In the rows, zero is written as 128.
Families of rows that turns and mirrors carry onto each other, the same ones carrying the whole set onto itself: the rest of each named row's family, in list order
5 families of 8 rows
Q_419: [125 136 121 144 160 147 149 146 129  96 140 113 161 119 116]
Q_706: [123 149 123 125 120 124 144 110 108 142  95 162 138 137 154]
Q_331: [110 174  89 164 133 151 126 153  86 127 130 135 129 154 140]
Q_825: [136 136 115 141 161 148 153 140 133  98 151 116 158 125 135]
Q_286: [143 139  68 102 134 118 117 143 108 154 121 136 148 110 144]
Q_590: [136 154  64 108 133 123 113 124 112 152 131 139 147 109 133]
Q_840: [125 177 135 112 123 130 131 157 120 130 150 102 175 130 118]
Q_360: [107 120 105 164 118 127 142 145  72 155 122 129 129 114 128]
Q_36: [152 153  72 104 138 135 119 126 119 145 119 145 150 107 134]
Q_51: [ 89 133 122 139 120 176 130 145 124 122 151 151 154 124 151]
Q_442: [116 164 121 114 161 121 149 140 135 174 134 114 136  97 155]
Q_342: [126 132 115 140 151 139 160 160 143 104 146 112 158 129 134]
Q_805: [114 158 123 109 151 112 137 143 124 176 132 116 145  99 166]
Q_415: [152 153  68 108 143 122 120 136 113 147 122 133 154 102 136]
Q_701: [135 169 132 103 126 125 135 150 116 141 142  97 169 133 116]
Q_162: [141 146  58 116 140 127 126 130 108 157 121 139 151 112 143]
Q_528: [135 166 142 110 118 134 123 146 122 143 142 101 168 126 111]
Q_397: [114 117 114 154 133 145 138 138  73 153 120 130 118 109 119]
Q_231: [121 143 110 128 119 115 152 130 104 148  83 154 147 140 151]
Q_6: [104 180  93 161 141 155 116 143  88 129 136 132 132 150 147]
Q_253: [129 162 129 109 115 116 129 159 124 138 151  94 165 128 117]
Q_142: [106 169  93 170 140 151 121 160  98 130 138 119 132 157 138]
Q_753: [125 159 118 126 111 118 141 125 108 152  86 158 146 130 144]
Q_570: [111 121 114 165 124 146 153 141  82 155 122 128 118 116 125]
Q_499: [127 123 116 131 159 137 149 146 139  98 151 112 156 118 131]
Q_635: [123 145 117 138 110 121 135 120 103 142  89 158 148 140 148]
Q_300: [118 167 119 114 156 126 134 135 132 164 148 117 143  90 168]
Q_507: [ 85 139 117 136 113 165 130 154 137 128 162 139 156 133 151]
Q_262: [ 82 137 118 145 115 165 124 146 123 130 164 141 159 121 149]
Q_146: [121 152 127 126 119 120 140 117 108 146  84 156 140 126 133]
Q_982: [ 99 180  98 166 146 155 132 150  93 134 128 126 137 159 139]
Q_655: [111 129 106 158 126 131 148 138  79 156 118 134 113 100 130]
Q_726: [ 95 128 117 147 110 162 121 165 129 129 155 137 157 131 152]
Q_962: [122 182 137 117 122 133 134 145 119 142 151  95 168 124 112]
Q_769: [122 133 113 141 158 150 157 157 127  95 150 113 154 115 125]
Q_148: [111 165  94 173 134 150 137 159  93 133 136 124 136 160 154]
Q_572: [118 161 127 108 150 122 147 146 133 164 145 117 150  91 165]
Q_794: [ 81 137 126 145 113 165 128 157 121 123 151 148 149 128 152]
Q_782: [105 139 106 157 132 138 148 133  74 157 124 126 115 105 120]
Q_966: [123 161 118 104 150 112 149 145 131 169 140 113 140 109 171]

The rest of the family of Q_142: Q_805, Q_701, Q_162, Q_570, Q_499, Q_635, Q_507
The rest of the family of Q_148: Q_286, Q_360, Q_342, Q_231, Q_253, Q_726, Q_966
The rest of the family of Q_262: Q_706, Q_825, Q_590, Q_442, Q_528, Q_397, Q_982

Families of rows that turns and mirrors carry onto each other, the same ones carrying the whole set onto itself: the rest of each named row's family, in list order
3 families of 6 rows
Q_552: [ 99 127 136 113 133 148 156 122 188 121 134]
Q_987: [101 136 119 124 139 139 152 122 188 135 124]
Q_123: [151 135 162 143 110 116 152 120 134 100 138]
Q_954: [ 91 141 133 131 137 121 152 128 187 129 136]
Q_72: [152 142 157 141 103 119 144 100 128 111 125]
Q_225: [ 98 106 109 116 114 115 106 114 112 124 126]
Q_845: [ 97 101 114 123 123 134 106 135 120 135 122]
Q_425: [101 129 129 116 132 136 152 124 193 110 139]
Q_66: [154 145 156 150 109 118 140 113 133 106 133]
Q_138: [153 140 142 136  97 122 146 109 122 113 152]
Q_875: [144 148 145 142  93 117 151 120 122 111 146]
Q_350: [102 105 109 124 126 140 104 124 116 126 113]
Q_298: [108  99 115 110 125 122 103 114 115 127 130]
Q_126: [ 99 137 136 129 128 136 145 117 196 110 134]
Q_209: [146 135 145 146  85 117 150 123 133 105 144]
Q_248: [112  90 106 117 127 119 108 121 123 130 128]
Q_184: [ 97 137 125 124 126 127 149 129 192 136 132]
Q_780: [ 99 112 107 132 127 139 102 117 112 123 128]

The rest of the family of Q_425: Q_66, Q_875, Q_350, Q_298, Q_184
The rest of the family of Q_248: Q_552, Q_954, Q_72, Q_209, Q_780

Families of rows that turns and mirrors carry onto each other, the same ones carrying the whole set onto itself: the rest of each named row's family, in list order
5 families of 3 rows
Q_595: [107 165 124 106 147 152 113 144 142  75 163 108 118 108]
Q_435: [ 97  94 123 134 133 114 141 140 156 111 168 139 101 131]
Q_363: [151 123 122 159 114 144  95 121 109 105 142 140  96  79]
Q_659: [ 84  96 125 125 118 120 137 142 149 102 179 140  88 121]
Q_296: [ 87  94 119 141 135 113 129 134 140  97 158 141  96 141]
Q_29: [152 122 139 163 128 143  98 114 118  80 153 158  87  92]
Q_823: [119 169 117 102 130 152  92 138 148  79 148 116 116 117]
Q_377: [ 88  99 128 131 108 102 132 132 140 103 170 142  92 127]
Q_666: [151 122 119 158 112 136  99 106 112 105 147 145  87  85]
Q_44: [157 134 134 162 124 138 103 108 114 105 146 144 100  87]
Q_354: [106 169 117 118 146 150  96 136 160  72 147 116 103 109]
Q_695: [120 157 123 105 151 161  99 140 143  85 155 109 124 108]
Q_359: [ 89  96 118 128 121 113 128 133 146 111 185 144  89 119]
Q_104: [147 122 121 160 117 144 113 115 108  84 157 157  90  78]
Q_647: [116 153 126  95 142 163 110 135 148  82 156 105 116 112]

The rest of the family of Q_359: Q_363, Q_647
The rest of the family of Q_823: Q_435, Q_104
The rest of the family of Q_695: Q_659, Q_666
The rest of the family of Q_595: Q_377, Q_44

Families of rows that turns and mirrors carry onto each other, the same ones carrying the whole set onto itself: the rest of each named row's family, in list order
5 families of 8 rows
Q_412: [124 138 150 151 129 124 150  90]
Q_161: [123 142 127 118 108 109 115 169]
Q_293: [130 158 155 145 113 111 141  85]
Q_223: [115 149 150 158 111 119 154  93]
Q_754: [125 148 136 144 123 113 157  82]
Q_608: [139 143 113 119 104 117 133 167]
Q_285: [118 138 107 114 119 106 129 163]
Q_607: [121 139 122 114 114 111 119 167]
Q_985: [116 136 123 117 113 106 106 158]
Q_78: [122 149 112 123  96 114 119 162]
Q_892: [132 137 108 117 114 122 124 162]
Q_909: [130 152 157 147 111 115 143  87]
Q_310: [115 140 118 121 112 110 106 160]
Q_629: [138 146 122 126  97 118 119 165]
Q_515: [109 141 136 150 128 121 158  91]
Q_571: [119 146 108 120 102 116 117 161]
Q_403: [127 141 154 153 122 122 152  92]
Q_337: [128 141 151 152 124 121 160  92]
Q_94: [132 157 144 138 119 107 164  90]
Q_242: [123 146 133 132 135 113 155  84]
Q_271: [116 146 142 152 118 117 168  94]
Q_810: [133 150 146 140 119 112 167  91]
Q_878: [125 150 127 127  95 103 115 164]
Q_945: [125 146 133 122  97  99 115 164]
Q_422: [121 145 137 145 124 115 148  80]
Q_294: [124 149 109 121  97 113 127 164]
Q_582: [120 147 144 139 129 117 132  80]
Q_313: [124 141 122 114 112 108 129 170]
Q_903: [131 139 116 122 107 123 110 161]
Q_496: [127 151 142 147 116 111 154  83]
Q_302: [120 141 146 142 129 122 134  82]
Q_250: [127 144 127 117 105 107 125 170]
Q_141: [124 138 147 149 130 123 158  91]
Q_984: [128 145 124 116 104  95 138 167]
Q_220: [123 140 136 134 135 118 158  85]
Q_31: [118 135 113 109 120 102 129 162]
Q_700: [128 148 118 119 102  99 139 168]
Q_25: [121 145 106 118 103 115 125 163]
Q_556: [109 143 144 155 121 123 144  88]
Q_160: [124 149 143 148 118 114 144  80]

The rest of the family of Q_571: Q_412, Q_78, Q_403, Q_337, Q_294, Q_141, Q_25
The rest of the family of Q_31: Q_293, Q_985, Q_94, Q_242, Q_945, Q_582, Q_984
The rest of the family of Q_909: Q_285, Q_310, Q_810, Q_878, Q_302, Q_220, Q_700
The rest of the family of Q_422: Q_161, Q_754, Q_607, Q_313, Q_496, Q_250, Q_160

